In the rows, 128 means zero.
The rows below come in pairs that one turn or mirror swaps. Which row does each named row swap with?
The rows were stretched afterwards, more along some directions than others.
K235: [105 160  96 125 142 170 110 119 114  88 131 122  99 125 127 162  84 111
 132 135  88  87 144 107 137 109  95 176 136 142 144 106 143]
K804: [115 131 133 149 133 132 121 104 108  99 117 139 132 122 112 157 112 117
 137 141 123 129 142 133 145  91 114 183 132 122 124 147 153]
K421: [108 137 159 107 170 166 109 121 146  99 105 144 129 124 170 118  89 137
 118 133 121  93 150  89 122  98  98 125 132 126 132 140 140]
K653: [109 117 136 144 152 148 131 130 131  94 122 124 119 131 174 113  89 122
 128 132 110 133 122 112 156 135  92 135 111 143 121 129 157]
K860: [135 135 132 119 132 118  93  91 109 117 147 143 112 134 164 142 110 122
 146 123 103 126 153 144 174  88 124 159 145 120  96 151 136]
K99: [ 97 126 119 168 135 177 130 125 129 119 125 140 120 102 156 138  80  98
 154 121 135 139 134 117 131 123 111 132 149 103 107 144 123]
K36: [127 116 106 133 132 126 112  83 153 115 140 140 118  81 166 127  93 117
 132 107 107 122 147 109 149  78 144 122 142 102 124 134  84]
K418: [122 121 125 130 145 154 101 136 160  93 154 122  93 127 145 150  89 134
 143 113  75 121 163 139 154 142 106 155 138 146 120 130 142]
K236: [119 135 139 147 139 161 100  84 116  82 128 149 140 136 148 139 111  94
 147  98 109 108 131  98 163 108 106 144 138 125 129 149 137]
K207: [148 147 118 111 142 145 102  84 152 133 132 144 104 124 116 169  97 137
 157 163 129 140 133 103 143 111 116 164 123 105 102 145 108]
K56: [131 139  94 119 137 144 117 162 170 112 103 125 114 128 133 126  91 141
 114 154 115 118 115 115 122 140 106 139 131 113 117 114 122]
K441: [130 122 118 157 124 125 116 126 153 106  97 119 129 131 145 138 107 126
 131 112 115 108 128 112 157 126 105 131 141 129 111 132 102]
K810: [120 122 109 101 137 151 136 126 147 134 130 119 120 107 155 114 106 124
 100 136 122  98 134 122 124 106 118 146 144  80 118 154 141]
K232: [115 123 137 153 148 179 126 108 123 128 119 116 144 127 139 146  87  87
 130 133 116 114 142 125 133 102 100 171 166 100 104 137 157]
K438: [147 157 116  84 145 124 110 126 126 122 132 144 124 107 132 145 125 132
 161 131 120 120 136 134 144 124 134 145 142 115 142 130 127]
K278: [111 132 130 145 147 132  81 121 141  95 131 100 122 131 169 135  85 115
 117  93  87 115 136 127 173 130  96 145 157 140  96 131 150]
K466: [ 96 131 140 151 138 143 104 102 106 108 148 122 116 128 161 143  85  91
 113 116  88  86 151 142 145 121 119 172 173 126 124 142 150]
K805: [102 124 157 147 123 135  90 129 107  93 129 139 134 125 165 115  84 125
 129 112 108 113 168 136 157  87 128 139 151 132 115 150 147]
K478: [132 133 148  90 155 164 103 118 120 126 158 128 112 140 150 149 106 123
 151  91  92 103 156 104 141 100 117 143 171 109 109 149 118]
K30: [164 121 122 134 130 131 114 126 133 105 125 149 114 157 125 141 135 140
 131 138 110 116 130 143 171  99 107 124 105 138 128 150 138]
K199: [124 108 140 159 176 155 123  85 104 110 130 152 128 108 161 131 103 111
 139 111 129 122 152 102 143 103 145 102 148 113 114 143 102]
K314: [132 147 150 126 146 165  73 133 117  82 126 157 111 136 164 146 124 136
 128 112 130 112 145 145 147 115 110 146 139 137  92 147 160]
K779: [119 151 116 118 145 158 101  94 129 131 121 128 116 108 147 123 102 144
 125 148 146 121 129 105 122  83 135 141 151  78  90 138  99]
K582: [142 112 116 153 115 148 107 136 151 106 126 118 103 133 123 128 100 129
 101 132 114 112 150  98 154  88  84 150 119 132 107 133 135]
K853: [128 152 104  96 147 158 114 101 149  97 129 156  98 114 127 164  86 135
 140 155 113 109 133 109 137 124  89 148 124 139 134 126 139]
K839: [149 135 111 134 128 138  86 118 132 116 128 138 122 142 160  98 122 125
 129 126 134 117 126 114 147 100 131 110 134 116  92 143  98]
K253: [102 126 164 114 189 161  90  94 113 105 159 101 105 125 170 154  84 122
 137 106  90 129 158 112 147 124 116 152 153 133 104 139 153]
K731: [131 153 139 118 163 193  94 130 105 107 136 147 107 127 123 161 117 131
 171  98  88  96 150 104 135 104 117 157 151 120 131 119 118]
K268: [134 132 102 108 130 136  83 132 160 110 140 123  93 122 190 119  91 153
 114 142 108 100 140 127 161 104 102 118 131 123 108 138 100]
K369: [129 130 101 121 130 124 113 115 118  91 147 130 121 115 136 133 110 130
 149 163 140 140 163 117 142  90 130 150 118 135 129 126 127]
K286: [144 108 141 105 110 121 136 121 136 135 128 118 105 127 135 143 113 162
 150 156 102 116 150 141 123 122 118 156 153  96 116 151 124]
K891: [134 135 121  99 142 143 136  94 112 147 133 158 127 141 129 117 113 124
 117 147 128 118 127 117 135  80 104 133 150 126  91 163 153]
K155: [121 114 133 124 161 127 134 106 105 120 126 116 137 125 109 151 129 136
 123 137 127 101 138 101 156  96 116 145 150 113 135 135 153]
K329: [135 144 124 120 167 157 116 120 105 119 115 143 139 135 165 139 129 135
 158 127 112 106 114 136 142 107 103 120 151 108 131 154 128]
K221: [157 125 122 151 114 145 120 147 123  96 126 175 125 141 145 125 127 140
 140 135 136 129 140 150 143  83 129 149 137 108 112 152 141]
K542: [113 124 162 117 132 157 118 100 130 117 151 137 107 121 143 138 105 130
 141 153 119 113 163 129 139  88 121 161 147 109 116 149 141]
K138: [154 114 113 124 151 108 108 127 144 114 125 124 122 135 149 121 128 117
 116 132 122 117 132 111 160 143  96 127 117 149  99 141 139]
K184: [152 128 142 133 130 189  79 114 135 127 148 145  79 118 168 153  87 127
 152  93  77  97 147 130 161 119  90 134 134 120 111 149  96]
K894: [124 156  95 112 117 139 104 132 171 128 123 124  98 119 134 131  83 148
 124 151 116 104 122 120 153 113  95 138 132 145 108 109 114]
K175: [140 125 108 106 163 154 116 118 129 165 147 112 112 110 129 144 113 122
 143 143 120 104 139 105 145 116 112 142 142  79 110 146 103]
K836: [110 123 143 134 152 130 134 103 127 103  97 124 125 122 126 131 102 131
 130 155 118 120 135  86 146 105  95 146 140 127 147 116 143]
K147: [124 147  93 116 126 146 100 118 142 122 158 144  90 104 139 121 112 106
 111 157 120 103 139 106 127 110 100 169 109 129 117 136 128]
K645: [122 155  98 101 146 167 106 142 162 103 128 106  98 124 149 152  85 149
 121 136 115 121 128 120 131 141 106 140 136 133  97 128 136]
K522: [130 115 134 122 125 143  99 120 118  94 134 146  85 133 158 156  78 135
 148 136 119 128 161 134 120 107 127 166 139 123 131 149 120]
K527: [122 127 139 135 149 169 106 129 102 122 140 157 126 127 158 125 121 104
 142 109 109 102 137 127 133 100 116 141 143 109 130 162 114]
K31: [110 134 139 140 144 167  98  85 132  90 124 114  99 121 189 137  90 119
 164 113 112 121 140 102 135 121 108 150 148 109 105 143 121]
K442: [105 118 159 113 124 141 143 112 147 118 118 113 119 133 135 164  70 127
 132 137 101 124 162 115 137 121 109 177 154 106 108 131 148]
K453: [120 135 117 125 152 160 106 155 135 117 128 149 113 138 119 122 130 105
 115 129 118 112 117 134 129 122 112 168 124 145 118 120 147]
K274: [111 155 146 141 153 178  61 153 146 107 123 135 123 118 168 129  97  97
 132  97 119 113 145 111 143 141 107 162 132 113  88 146 126]
K625: [125 165 120 116  84 169  99 163 144 114 128 157  94 129 118 138  97 158
 150 137 101 120 124 144 141 100 102 179 131 111 133 124 118]
K906: [119 140 137 140 149 153  88 121 121 125 147 117 119 127 129 116 119 111
 151 120 109  92 142  93 159  98  93 157 135 127 110 129 128]
K174: [101 135 138 144 116 145 117 106 144 102 114 117 113 120 106 150  98 120
 121 147 117 132 136 115 140 124 111 191 141 122 113 136 154]
K83: [129  82 140 146 148 137 129 115 144 105 129 150 115 118 177 139  91 120
 112 112 111 102 156 122 156 100 107 137 133 119 131 155 138]
K69: [119 156 111 116 143 127 101 106 138  98 142 130 108 130 130 136 114 125
 127 147 114 101 129 106 136 120 121 170 129 151 116 142 147]
K978: [119 152 116 150 120 138  90 151 157 119 133 107 107 118 149 136 108 149
 165 140 120 143 114 128 164 131  99 139 157 126 102 133 111]
K525: [135 114 152 117 139 157 115 119 125  92 112 133 143 124 168 129  95 106
 118  92 118 121 156 121 136 114 120 144 132  96 121 154 157]
K367: [115 143 138 146 143 187  99 143 150 104 106 120 110 111 149 145  72 145
 157 124 107 116 146  95 129 112  86 160 145  76 102 126 122]
K931: [108 135 156 150 146 181  97 116 137 115 148 140 136 150 136 144  96  79
 134 111  98 115 137 119 168 125 108 166 139 131 108 144 152]
K747: [116 121 122 132 134 108 141 115 147 118 127 128 135 116 138 113  99 139
 104 170 153 124 136 120 139 102 114 151 136 128 106 145 160]
K564: [136 130 121 111 161 157  89 125 127  91 152 158  94 124 167 129 111 119
 102 137 110 109 149 127 124 128 117 145 106 150 116 137 130]
K320: [146 144 133 123 126 159  90 114 103  83 115 153 103 149 158 136 118 135
 138 145 123 127 137 134 142  96  93 144 123 137 115 138 136]
K342: [128 126 117 166  98 144 137 145 128 104 128 130 124 143 119 148 105 125
 150 114 109 158 125 141 171 111 103 164 142 127 116 121 150]
K777: [136 129 121 152 104 144  96 129 157 107 107 119 123 140 160 120 107 135
 143 106 109 125 112 113 160 110 106 145 136 104 104 138 104]
K883: [ 99 162 128  91 141 155 123 159 151 120 115 148 126 130 147 127  88 149
 140 154 110 146 105 124 120 130  98 163 161 111 115 147 158]
K739: [ 91 147 122 143 149 171 116 109 122  97 151 125 128 110 139 128  80 129
 124  75  77  91 154 103 166  95 122 144 147 101 130 119 140]
K736: [156 130 129 108 119 144  97 132 147 105 132 120  94 142 127 159 100 158
 159 119  97 118 155 102 145 103 119 147 149 111 122 119  97]
K336: [138 134 122 126 110 116 109  94 168 115 142 138  85 109 141 118  95 151
 117 148 130 140 154 103 160  87 106 152 120 136  90 121 135]
K412: [ 92 138 157 148 141 153  79 122 144 115 131 111 119 104 152 142  67 114
 151  95  92 113 133  91 170 137  94 151 136 146 137 135 106]
K885: [118 170  96 112 128 141 103 152 128 115 120 144 125 112 141 133 120 123
 144 129 143 126 115 151 130 123 128 151 141 127 115 147 129]
K655: [106 146 152 138 131 144 118 117 154 107 114 110 136 132 147 140  89 149
 133 144 120 120 131 121 163 118 113 117 146 113 116 145 129]
K897: [115 121 117 130 134 138 115 102 136 109 136 134 102 104 161 154  68 105
 115 124 119 143 143 122 145 130  97 146 125 133  84 139 142]
K514: [122 127 114 111 111 146 111 125 165 104 145 135 107 111 155 143  92 107
 126 117 109 126 140 143 124 128 119 148 123 153 114 129 110]
K14: [124  98 176 150 179 155 108  81 130  93 138 112 109 124 182 131  89 125
 125 111 107 111 173  88 147 110 115 132 131 116  87 136 152]
K420: [153 150 126 146 133 160 120  91 114 101 114 165 101 121 149 131 102 142
 144 134 123 111 149  99 149  84 118 117 122 118 103 122 107]
K658: [138 140 126 113 142 160 109 108 151 110 152 154  81 117 146 135 109 153
 166  92 105 122 147 130 143 128 120 134 124 131  99 130 122]
K309: [108 164 114 127 111 156 130 145 131 113 123 132 126 134 107 147  81 143
 160 163 114 137 118 114 150 114  84 160 155 112 109 142 125]
K366: [143 136 124 128 135 158  98 143 138  97 117 133 124 126 170 135  90 146
 140 125 118 121 152 103 153 113 118 111 149  89 104 137 106]
K43: [143 152 133 104 129 135  72 129 151 105 124 138 111 125 134 134 118 135
 171 164 138 146 139  95 117  96 121 200 123 116 128 134 112]
K306: [134 118 126 127 139 129 117 105 158 116 133 151 100 123 141 100  97 127
 112 152 108 118 137  95 161  96  73 149 120 124  89 157 150]
K630: [ 95 133 154 120 185 171  86  91 126 109 137 107 117 107 181 129  85 123
 131 102 103 108 145  93 140 120 100 147 147 119  95 145 145]
K963: [118 151 126 132 126 130  94 108 124 106 142 145 120 116 170 154 100 127
 132 129 129 102 142 144 157 110 115 144 148 144 110 152 115]
K465: [103 118 138 148 120 126 128  86 141 145 122 127 120 108 132 106  93 123
 123 125 128 121 123 118 164  99  98 143 137 126 100 145 138]
K26: [112 133 122 143 143 192 128 122 117  97 135 130 117 139 164 156  76 125
 145 121 106 114 136 140 136 115 122 133 166 103 104 155 150]
K716: [135 136 163 135 170 182  94 108  96  96 143 141 104 138 130 174 108 119
 156  83  78 112 172 109 143 101 132 158 157 123 119 123 131]
K473: [ 99 149 123 103 184 148  95 132 143 110 131 121 117 109 170 153  70 123
 120  99  86 117 136 119 144 132  92 155 166 121 103 141 157]
K132: [136 140 113 119 109 147  99 105 106 117 156 140  93 137 109 150 126 129
 148 158 123 134 136 149 158  94 124 169 134 136 115 147 134]
K333: [137 141 109 140 151 149  96 118 130 106 138 121 122 132 149 127 133 120
 141  94 105 111 125 107 166 110 130 130 147 121 108 140 122]
K165: [133 130 133 142 126 139  91  80 129  98 152 111 115 124 141 143 102 142
 156 106  96 116 174  99 161  90 137 145 152 103 113 146  95]
K508: [ 96 137 132 110 170 159 113 117 143 131 129 143 107  89 169 127  74 127
 116 147 123 105 143 114 116 117 101 134 141 116 115 150 125]
K370: [128 124 135 131 126 143 112 109 125 119 159 152 104 116 140 142 107  99
 143 109 100 118 154 104 160 106 125 144 142 123 116 126 115]
K427: [142 107 136 160 131 144 129  97 148  89 117 137 123 111 155 127 119 114
 135 125 117 124 169 110 131 110 123 154 135  93 102 133 137]
K42: [134 147 141 154 157 168  98 130  87  81 139 137 120 142 131 170 110 128
 170 111  99 114 157 118 154 103 130 148 140 132 122 113 132]

K199 is swapped with K564
K777 is swapped with K894
K805 is swapped with K286
K963 is swapped with K83
K931 is swapped with K207
K836 is swapped with K320
K43 is swapped with K232
K779 is swapped with K453
K138 is swapped with K366
K716 is swapped with K253
K56 is swapped with K839
K184 is swapped with K412
K747 is swapped with K221

